Look-ups in named tables: a row name and a column name give one cell, copied from the table.

Table nezaden
,giginu,solib,dasorob,kef,gem,fekog,tibun
fuverel,60,65,66,70,65,61,62
depu,61,63,67,61,63,64,64
dolezu,77,64,25,56,62,51,60
bod,61,65,68,65,66,64,64
fos,60,65,66,68,66,62,63
makil,58,65,67,73,64,60,62
rusiz,62,63,67,60,64,66,65

fos, giginu -> 60
makil, solib -> 65
bod, tibun -> 64
dolezu, solib -> 64
fuverel, dasorob -> 66
rusiz, fekog -> 66
dolezu, dasorob -> 25
depu, giginu -> 61
depu, fekog -> 64
fos, solib -> 65
makil, dasorob -> 67
fuverel, solib -> 65
makil, fekog -> 60

zan
fields: pesazom, museto, botifog, susu, mebikod, zolodo, tuta, zif
lukegu: [32, 203, 232, 39, 223, 199, 130, 227]
nenepom: [216, 98, 16, 208, 32, 57, 158, 26]
raf: [28, 168, 231, 37, 222, 198, 157, 226]
fegin: [109, 120, 134, 113, 136, 136, 165, 137]
deza: [222, 163, 20, 211, 35, 58, 114, 28]
ledi: [105, 247, 161, 101, 161, 151, 90, 160]
mavo: [195, 114, 42, 188, 55, 73, 154, 50]
toba: [78, 95, 166, 84, 164, 154, 196, 166]
gosagep: [66, 205, 197, 68, 192, 174, 129, 193]
mirola: [179, 130, 62, 172, 73, 85, 151, 69]
dilozav: [177, 220, 79, 166, 88, 97, 90, 83]
sasi: [99, 241, 168, 95, 167, 154, 98, 166]
duni: [117, 195, 140, 114, 142, 137, 122, 141]

sasi, zif -> 166
duni, zif -> 141
ledi, botifog -> 161
nenepom, pesazom -> 216
fegin, zolodo -> 136
mavo, zolodo -> 73
ledi, tuta -> 90
mirola, susu -> 172
deza, museto -> 163
deza, zolodo -> 58
ledi, pesazom -> 105
lukegu, zolodo -> 199
sasi, mebikod -> 167
fegin, museto -> 120
mirola, tuta -> 151

sutu:
	batu	vero	zafab	ket	nof	seda	fem
rimozog	31	146	56	119	126	138	146
badif	83	146	131	209	123	117	89
taf	84	88	135	66	136	128	114
gaven	146	174	86	100	145	131	152
zabe	131	144	136	76	116	107	87
kodiput	180	206	144	144	114	138	71
noti	127	95	174	119	110	150	100
vog	101	124	119	143	122	161	141
tet	62	135	100	134	94	111	113
dibufil	167	200	94	103	138	107	124
nov	117	162	127	150	131	159	102
goruno	121	133	168	128	123	143	66
kenufov	155	91	204	100	170	106	64
kuluza	87	166	55	119	111	125	165

What is the fem of goruno in sutu? 66
What is the nof of kodiput in sutu? 114
What is the batu of badif in sutu? 83
What is the nof of rimozog in sutu? 126
What is the seda of taf in sutu? 128
What is the ket of zabe in sutu? 76
What is the zafab of zabe in sutu? 136
Row with the largest fem: kuluza

gok:
,kon,fike,retobu,tobe,batu,kozozor,vono
votevib,363,198,536,641,354,379,802
zadizod,312,348,93,576,244,84,504
zelumad,387,259,257,645,252,165,718
zeli,267,197,646,578,455,533,680
bosubek,277,375,61,544,264,72,427
sem,375,281,197,627,245,129,662
ror,383,204,481,657,324,329,813
tofalom,392,214,403,656,291,273,792
bamutu,332,185,585,621,400,427,788
lod,392,246,332,662,272,218,760
dapive,296,180,630,596,426,478,744
zibom,220,197,679,558,481,564,612
bisin,359,313,135,597,244,97,576

What is the kon of votevib in gok? 363
What is the retobu of bisin in gok? 135
What is the kon of bisin in gok? 359
What is the vono of bamutu in gok? 788
What is the kozozor of zadizod in gok? 84
What is the batu of zibom in gok? 481
What is the fike of zadizod in gok? 348
What is the kon of bosubek in gok? 277
What is the retobu of bosubek in gok? 61
What is the batu of ror in gok? 324
What is the fike of bisin in gok? 313
What is the batu of votevib in gok? 354
What is the kozozor of ror in gok? 329
What is the kozozor of tofalom in gok? 273
What is the tobe of ror in gok? 657

Table zuz
,topopo,vupak,detube,fuv,kedur,gepimad,gepet
pebamel,-28.2,-8.4,47.4,-55.0,-89.1,-56.8,-39.5
faluf,76.7,-4.0,89.6,-2.8,67.7,2.4,-76.6
led,78.5,-3.6,87.6,0.0,72.5,5.3,-74.9
dobob,55.2,-2.2,59.6,1.5,52.6,5.2,-50.8
pekad,14.2,10.8,-70.2,60.8,81.9,61.6,60.4
dul,14.4,3.4,-13.0,20.7,36.5,21.6,11.6

What is the gepimad of dobob in zuz? 5.2
What is the topopo of dul in zuz? 14.4
What is the kedur of led in zuz? 72.5
What is the fuv of dobob in zuz? 1.5
What is the detube of faluf in zuz? 89.6
What is the gepet of pebamel in zuz? -39.5
What is the fuv of pekad in zuz? 60.8
What is the fuv of dul in zuz? 20.7
What is the vupak of dobob in zuz? -2.2
What is the kedur of dul in zuz? 36.5
What is the gepet of dul in zuz? 11.6
What is the topopo of dobob in zuz? 55.2
What is the detube of dobob in zuz? 59.6
What is the detube of pekad in zuz? -70.2
What is the vupak of dul in zuz? 3.4
What is the kedur of pekad in zuz? 81.9
What is the fuv of pebamel in zuz? -55.0
What is the detube of led in zuz? 87.6
What is the topopo of led in zuz? 78.5
What is the vupak of led in zuz? -3.6

muv
|  | fufusot | tud | saso | kotopos | nonemo | mit | buv |
|---|---|---|---|---|---|---|---|
| sel | 0.07 | -0.05 | -0.68 | -0.58 | -0.63 | -0.29 | -0.04 |
| rosopa | -0.46 | -0.66 | 0.01 | 0.13 | -0.52 | 0.05 | 0.33 |
| siramud | -0.62 | -0.10 | -0.72 | -0.41 | 0.55 | 0.06 | 0.18 |
| gaf | -0.19 | -0.48 | 0.43 | -0.12 | -0.37 | 0.05 | -0.72 |
| ked | 0.07 | -0.28 | -0.17 | 0.29 | -0.31 | -0.59 | -0.60 |
| nis | -0.56 | -0.46 | 0.04 | -0.07 | 0.24 | 0.23 | 0.09 |

rosopa, tud => -0.66
sel, saso => -0.68
ked, kotopos => 0.29
sel, tud => -0.05
gaf, buv => -0.72
rosopa, mit => 0.05
gaf, fufusot => -0.19
sel, mit => -0.29
gaf, nonemo => -0.37
gaf, kotopos => -0.12
ked, saso => -0.17
rosopa, fufusot => -0.46
sel, nonemo => -0.63
Row with the largest mit: nis

